(in the rows, 128 means zero)
The rows of M fall into 4 groups, which share some directions, and each row is roughly a mix of its group's hidden directions, except one row that fits no group.
M, 141 rows:
[[157 129 107 150 128 156 153 188 140 106 150]
 [129 109 150 150  99 110 100 177  91 101 129]
 [164 108 159 177 132 129 160 127 110 127  90]
 [124 133  83  94  75 133 147  93 118 134 137]
 [120  89  93 174 132 147 115  92  99 123 141]
 [134 131 150  97 171 113  96  94 111  86 132]
 [ 90 151  95 129 150  94 108 109 147 168 148]
 [110 107  72 138 110 128 118 121 112 182 115]
 [ 93 119 124  83  76 101 131 146 145 119 112]
 [ 96 110 125 168  97 130 146  84 163 147 132]
 [154 123  91 171 129 112 174 142 121 106  99]
 [163 118 177 124 156 134 108 142  89  94 123]
 [120 136 193 124 115  99 110 135  97 134 161]
 [112 119  91 155 134 111 117 123 132 135 197]
 [141 119  96 115  86  88 135  79 140 110 118]
 [ 66 164 115 115 139 129 149 150 133 152 101]
 [131 156 155 118 101 100  83 145 142 148  85]
 [130 141  50 130 123 111 130 136 156 125 107]
 [105 153 113 149 172 140  91 154 160 104 146]
 [179 131 131 159 133  82  92 114 137 140 146]
 [143 149 161  90 173 138 129 151 170 128 141]
 [ 80 100 145 102 123 141 107 179 123 105 127]
 [ 83 174 129  82 115 146 155 112 120 131 129]
 [130  63 135 121 107 115 114 115 104  89 107]
 [146 176 142 120 152  84  95 100 133 133 152]
 [181 141 144 141 138 158  84 151 155 111 124]
 [ 85 138 100 127 126 124  83 177 150 116 124]
 [ 95  60 114 143 144 143 115 148 106 113 131]
 [168 111 120 141 102  72 106 104 115 149 140]
 [144  86 111  83 123 148 124 100 117 146 172]
 [143 189 133 131 138 124 152 128 151 174 149]
 [ 94 175 112 121 135 118 136 111 137 185 108]
 [ 72 120  96 134 105 109 122 140  80 144 129]
 [ 84 155 138 178 134 122 117 150 117 106  92]
 [146 123 128 122 138 198 122 155 161 140 148]
 [147 113 120 160 136 128 190 100 105 101 115]
 [ 98 101 134 146 151 120 109 145 113 169  76]
 [108 103  99 137 140 120 167  82 136 136  84]
 [150 109 138 168 117 175 147 145 150 121 170]
 [174 133 102 135 168 115 144 125 172 161 129]
 [127 133 140 135 184 162 136 154 175 137 146]
 [106 110  77 128  70 116 128 125 156 137 118]
 [111 160  92 136 116 109  86 170 146 156 131]
 [146 135 173  96 165 158 125 125 169 108 129]
 [122 131 185 101 124 120 136 171 124 162 154]
 [113 121 145 162 135  89 135 140  88 170 160]
 [ 93 137 114 194 105 134 117 152 109 130 108]
 [153 125  96 175 150 143 124 116 162 160  99]
 [135  99 100 109  82 108  96 114 140  87 115]
 [142 144 158 126 125 145 132 138  64  84 132]
 [ 80 150  89 141 128  94 106 159 139 152 126]
 [108 134 125 106  71  96 129 117  95 131  89]
 [ 87 103 137 155 132 160 157 145 117 104 171]
 [ 85 182 152 117 135 124 143 100 114  98 116]
 [200 120 120 156 111 141 124 122 148 137 154]
 [119 156 151 124 123 173 179 101 121 153 107]
 [124 104  76 133 144 109 100 172 140 115 158]
 [ 72 152 148  93 127 128 106 141 115 168 135]
 [135 131 166 172  79 118 115 130  87 120 132]
 [127 126 168 112 117 154 167 157 108 162  94]
 [ 70 154 132 128 172 149 141 155 140 126 147]
 [ 87 105 113 158 153 139 152 119 170 152 157]
 [132 146 151  99 165 127 119 149 126 163  73]
 [158  72 161 149 141 167 144 138 125 113 126]
 [116 156 143 146  86  88 129 136  98  98  96]
 [138 162  91 114 101  88 137 129 134  87 159]
 [156 117 158 120 142  92 100 152 179 104 125]
 [103  83 122 140 174 150 128 136 105 103 162]
 [125 117  80 184 144 119  99 113 101 138 129]
 [139 101  60 147 149 141 134 154 149 115 121]
 [114 113 160 101 155 145 177 106 157 100 121]
 [144 118 154 156 137 164 190 125 105 116 121]
 [101 122  98 130 101 129 122 112 124 167  68]
 [171 111 161 156 112 135 145 101 174 117 147]
 [140 145 138 156 161 147 135 125  82 160 172]
 [167 143 146 169 171 131  92 147 131 143 146]
 [145 128  97 201 156 113 140 120 134 123 127]
 [145 112  65 118 128 147 143 136 141 173 149]
 [123 124 199 117 118 101 106 116  99 115 138]
 [136 107 139  68  88 122 156  95 122 125 121]
 [145 126 186 122 118 125 122 146 121  80  92]
 [103 141 161  94 126 157 146 157 109  88 157]
 [146 153 137 126 115 167 185 105 132 107 100]
 [106 149 189 121 121 148 160 120  97 144 110]
 [138 101 122  83 142 159 151 129 157 161 165]
 [110 147 161 136 125 131 184 100  88 144 140]
 [113 171 147 113  98 104 125 168 134 130  83]
 [ 81 111 168 143 172 121 114 121 122  94 127]
 [132 148 143 104  95 100 181 110 148 148  99]
 [156 154 130 110 126 103  89 153  74 112 138]
 [ 97 151 118 177 127 105 134 176 106 122 148]
 [164 102  89 104 128 156 149 123 162 161 111]
 [ 89 164 128  94 121 148 109 140 139 179 144]
 [141  95 103 148 137 115 126  67 111  92 135]
 [ 91 184 122 119 126 126 138 145  79 114 140]
 [115 132  85 137 109 114 125  94 157 184 133]
 [ 92 126 164 107 154 162 165 137 142  94 118]
 [126 152  80 113 111 137 150  74 146 108 141]
 [132 155 160 127 134 155 161 110  99  76 145]
 [160 153 136 130 152 101 114 118 144 105 189]
 [106  92  95 138 143 118 112 137 127  93 183]
 [160  76 117 150 118 134 103 112  81 122 112]
 [ 71 125 132 106 112 104 125 117  79 104 114]
 [144 107 188 133 125 111 109 147 105  90 152]
 [129 129 132 168 173 103  77 152 140 121 145]
 [ 97 165 108 133 132 129 147 102 142 189 121]
 [154 122 143 142 152 119 152  75 151  83 117]
 [132 131 112 132 186 102 121 140 115 119 183]
 [179 128 144 153  98 133 169 139 153 115 156]
 [ 98 131 117 100  98  86 105 150 130 149 172]
 [130 133 115 144 146 113 157 100 159 137  64]
 [141 147 112 167 120 139 133 181 156 168 139]
 [106 114 173  88 105 130 168 151 110 151 123]
 [140 128 117 156  91 133 115 123  63 155 143]
 [ 85 128 140  80  89 123 143 163 143 126 111]
 [173 129 104 161 139 135 122 106 165 155  92]
 [ 89 105  84 128 134 151 112 138 119 181 133]
 [118 113 114  96 136 131 111  59 143 107 106]
 [133 146 134 112  97 104 123 181 158 142  85]
 [143 158 143 117 149 146 139 106 180  84 144]
 [159 100 129 133 141 164 110 104  90 116 174]
 [113 104  75 128 157 114 100 114 123 147 171]
 [161 111 136 142 164 178 121 122 168 130 154]
 [142  68 144 133 160 159 101 100 139 119 120]
 [ 79 167 143 157 110 139 157 123  93 119 144]
 [159 132 172 175 118 119 149 129 110 165 107]
 [109  89 174 138 154 130 163 134 100 123  96]
 [119 136 133 138 129 139 152  91 125 162  62]
 [138 160 177 134 113 107 132 169 158 138  97]
 [163  86 133 131 144 154 103 134 147  92 168]
 [137 155  82 113 116 154 147 167 156  95 132]
 [104 133 109  95 161 168  77 107 124 132 124]
 [ 94 125  79 144 139  86 146 125 108 147  95]
 [124 172  98 146 135 113  88 159 151 157 149]
 [118 157 163 118 148 108 130 147 189 102 130]
 [122  99 102 121 151 142 146 125 119  83 184]
 [ 86 128 112 137 104  85 175 127  99 119 112]
 [155 168 103 131 109 162 149 113 165 161 115]
 [130 135 168 150 118  86 130 122  94 154 172]
 [101 156 101 128 137  83 104 151 137 121 175]
 [132 115 105 133 103  78  99 117 159  95  98]]
Each list below has two rows that fit no group; the rest each fit one group, if only roughly. Name those rows in the order they come.
  * K_95: [ 94 160  95 121 110  74 136 119 114 148 153]
  * K_669: [177 127 139 144 135  88 131  81 150 107 142]
  * K_766: [159 157 103 137  95  80 122 145 125 163 107]
  * K_431: [147 107 165 150 161 130 164 106  89 156 126]
  * K_653: [109 155 124  83  80 108 155 141 139 159 133]
  * K_993: [153 141 133 146 132 138  57 114 100 105 138]
  * K_946: [ 93 171 109 134 160 125  81 146 147 147 132]
  * K_673: [ 86 154 153 145 166 105 108  90 116 126 153]
  * K_175: [101 102 104 145 116 145 180 150 134 151 164]
  * K_493: [159  79 155 120 108 106 144  85 108 112 128]
  * K_612: [110 126  81 138 177 126 125 127 178 118 113]
  * K_740: [106 101 122 172 143 191 130 136 135 139 142]
  * K_635: [109 101 113 107  64 139 134 108 109 150 104]
  * K_846: [166 107 148 148 115  88  84 132 142  98 145]
 => K_946 K_612
  * K_298: [172 118 158 146 123 154 134  77 153 150 114]
  * K_804: [131 116 148 139 134 122 168 133  83  88 171]
  * K_271: [ 95 132 106 124 141 165 131 161 138 163  81]
  * K_466: [146 145 156  65 151 120  90 126 145 130 115]
  * K_108: [107 111 102 122 158 162 107 133 150 170  87]
  * K_962: [ 83 144 111  96 159 126  77 120 143 146 122]
  * K_4: [ 75 100 111 148 154 134 124 154 102 121  91]
  * K_486: [149 122 140 122 124 105 111 119 127  93 199]
  * K_681: [144 111 137 146 146 171 149 140 104  79  94]
  * K_996: [103 101  97 109 151 153 118  94  80 137 108]
  * K_728: [ 83  92 106 139 129 132 130 102 145 172  96]
  * K_866: [107 117 105 105  81 102 133 141  82 145 156]
  * K_988: [121 144 137 103 147 165 136 110  64 139 106]
 => K_962 K_681
  * K_750: [122 129 143 120 130 139 159  53 116 150 144]
  * K_707: [ 90 144  93 117 120 103 150  91 116 135  83]
  * K_631: [136 172 160 106 144 138 123 137 163 130 179]
  * K_140: [149 144 130 166 138  91 132 100 137 106  75]
  * K_256: [ 70  97  99 133 145 156 151 116 134 155 120]
  * K_818: [131  91  97 129 143 100  98 143 134  79  98]
  * K_49: [146 151 116  90 102 122 106  87 162  97 108]
  * K_787: [141 144 155 123 105 120 140 160 104 193 137]
  * K_464: [113  99 125  76 142 165 164 147 139 103 134]
  * K_415: [108 127  97 111 112 159 171 177 154 125 132]
  * K_263: [168 130 165 121 108 175 139 137 104 118 165]
 => K_464 K_263
  * K_307: [123 167 144 140 142 101 116 134 159 185 103]
  * K_128: [112 176 143 113 100 110 149  96 122 153  87]
  * K_354: [137 158  79 133 108 114 154  74 142 135 121]
  * K_717: [ 90 135 149  91 124 137 145 116 188 145 116]
  * K_607: [105 109  81 106  91 139 140  94 121  94 109]
  * K_422: [ 94 173  93 142 135 127 118 166 149 161 120]
  * K_412: [104  74  96 159 133 114 154 126 135 123  90]
  * K_18: [142 137 164 157 113  88 121 169 103 151 153]
  * K_212: [100 155 101 115 112  74 104 111 127 162 113]
  * K_151: [160 150 171 112 114  90 154 120 143 163 148]
 => K_717 K_412
  * K_557: [156 173 165 119  93 130 131 134 133 129 176]
  * K_428: [126 182  99 165 154 143 125 137 132 166 141]
  * K_258: [128 194 110  84 129 108 124 139 142 134 108]
  * K_448: [125 126 150  97 162 126 136  76  97 106 159]
  * K_500: [112 127 162 153 133 111 124 160 166 180 109]
  * K_204: [145 130 159 118 131  99 121  76 110 153  84]
  * K_306: [103 181 116 117 110 121 175  93 118 145 128]
  * K_683: [107 137 153  95  94 133 134 180 117 149 160]
  * K_550: [152 116 149 160 135 164 123 182 139 159 113]
  * K_467: [175 149 121 135  93  86 123 109 127 130  87]
 => K_448 K_204
  * K_858: [153  91 150 104  84  77 127 115 121 126 137]
  * K_330: [127 156 104 197 148 146 138 136 128 154 138]
  * K_863: [107  78  81 136 110 114  97 125 142 107 149]
  * K_197: [124 152 164 139 133  76  77 130 142 112 137]
  * K_908: [139 123 136 108 123 132 101  53 152 134 114]
  * K_762: [142 129 118 137 121 146 103 124 166 158  64]
  * K_701: [133 168 159 153 135 116 131 170 101 117 172]
  * K_116: [151 102 131  94 142 172 150 153 142 112  87]
  * K_105: [189 143 121 138 106  97 153 116 154 133 100]
  * K_398: [128 129  82 151  87  90 139 150 126 135  89]
 => K_330 K_398
  * K_524: [ 90 129  81 114  89 131 105 162 123 134  99]
  * K_376: [127 137  65 162 130 110  86 136 130 137 111]
  * K_399: [170 121 149  92 106  99 109  92 111  98 122]
  * K_460: [145  98  86 104 150 156 120 123  88 155 103]
  * K_377: [146 130 157 138  72 133 142 173 123 113  97]
  * K_13: [104 163 154 112 102 110 118 107 116 142  71]
  * K_269: [ 81 124 157 125 139 109 138 171  81 117 130]
  * K_325: [143 136  73 147 133 122 157 107 136 144 178]
  * K_84: [137 137 120  81 139 148 159  76 148 139 155]
  * K_637: [ 70 116 102 140 109 130 138 149  89 100 141]
  * K_684: [110 169  66 147 136 148 101 135 146 133 129]
  * K_624: [117 161 184 101 171 146 147 130 137 137 135]
  * K_475: [119  88 114 147 142 139 114 166  77 115 159]
 => K_84 K_624
  * K_763: [112 147 160  80 155 100 158 124 145 106 102]
  * K_29: [132 161 128 150 101 110 129 114 140 197 139]
  * K_157: [114 101  87 117 126 124 166 131 171 117  88]
  * K_66: [146 132 111 153 136  92 120  79 130 119  77]
  * K_193: [137  98  82 133 174 112 126  83 121 141 137]
  * K_519: [ 81 124 120 146 161 137  89 117  89  99 124]
  * K_270: [129 161 122 157 177 120 122 112 174  97 132]
  * K_314: [176 147 124 164 130 130 145 117 123 166  83]
  * K_663: [100 117  97 133  89  93 174 113 120 124 157]
  * K_733: [ 87 146 106  97 117 121 110 140 137 134 188]
 => K_157 K_663
  * K_924: [103 200 117 108 145 157 129 118 145 126 132]
  * K_912: [118 173 116 146  81 133 167 112 155 137 148]
  * K_264: [138 133 112 132 129 134 167  80 127 127 188]
  * K_220: [116 135 146 111 136 139 193  82 127 126 149]
  * K_899: [ 88 129  91 126 137 117 122 178 128 129  82]
  * K_219: [108 143 160 128 165 137 159 166 177 131 124]
  * K_943: [135 139 144 137 127 135 152 154 109 131 203]
  * K_74: [160 132 155 171  91 135 165 134 155 109 111]
  * K_985: [108 183 123  95 124  97 127 154 122  90 115]
  * K_926: [162 110 150 144 125 114 111  91 129 125 190]
  * K_951: [138 144 136 128 107  73 111  90 119 139 172]
  * K_664: [ 99 130 135  67 124 115  91 103 103 127 109]
  * K_342: [152 108 126  94 126 177 155 122 107  94  98]
  * K_685: [104 177 138 137 127  77 115 119 163 153 129]
  * K_597: [128 154 148  77 117 172 129 112 121 155  96]
 => K_924 K_597
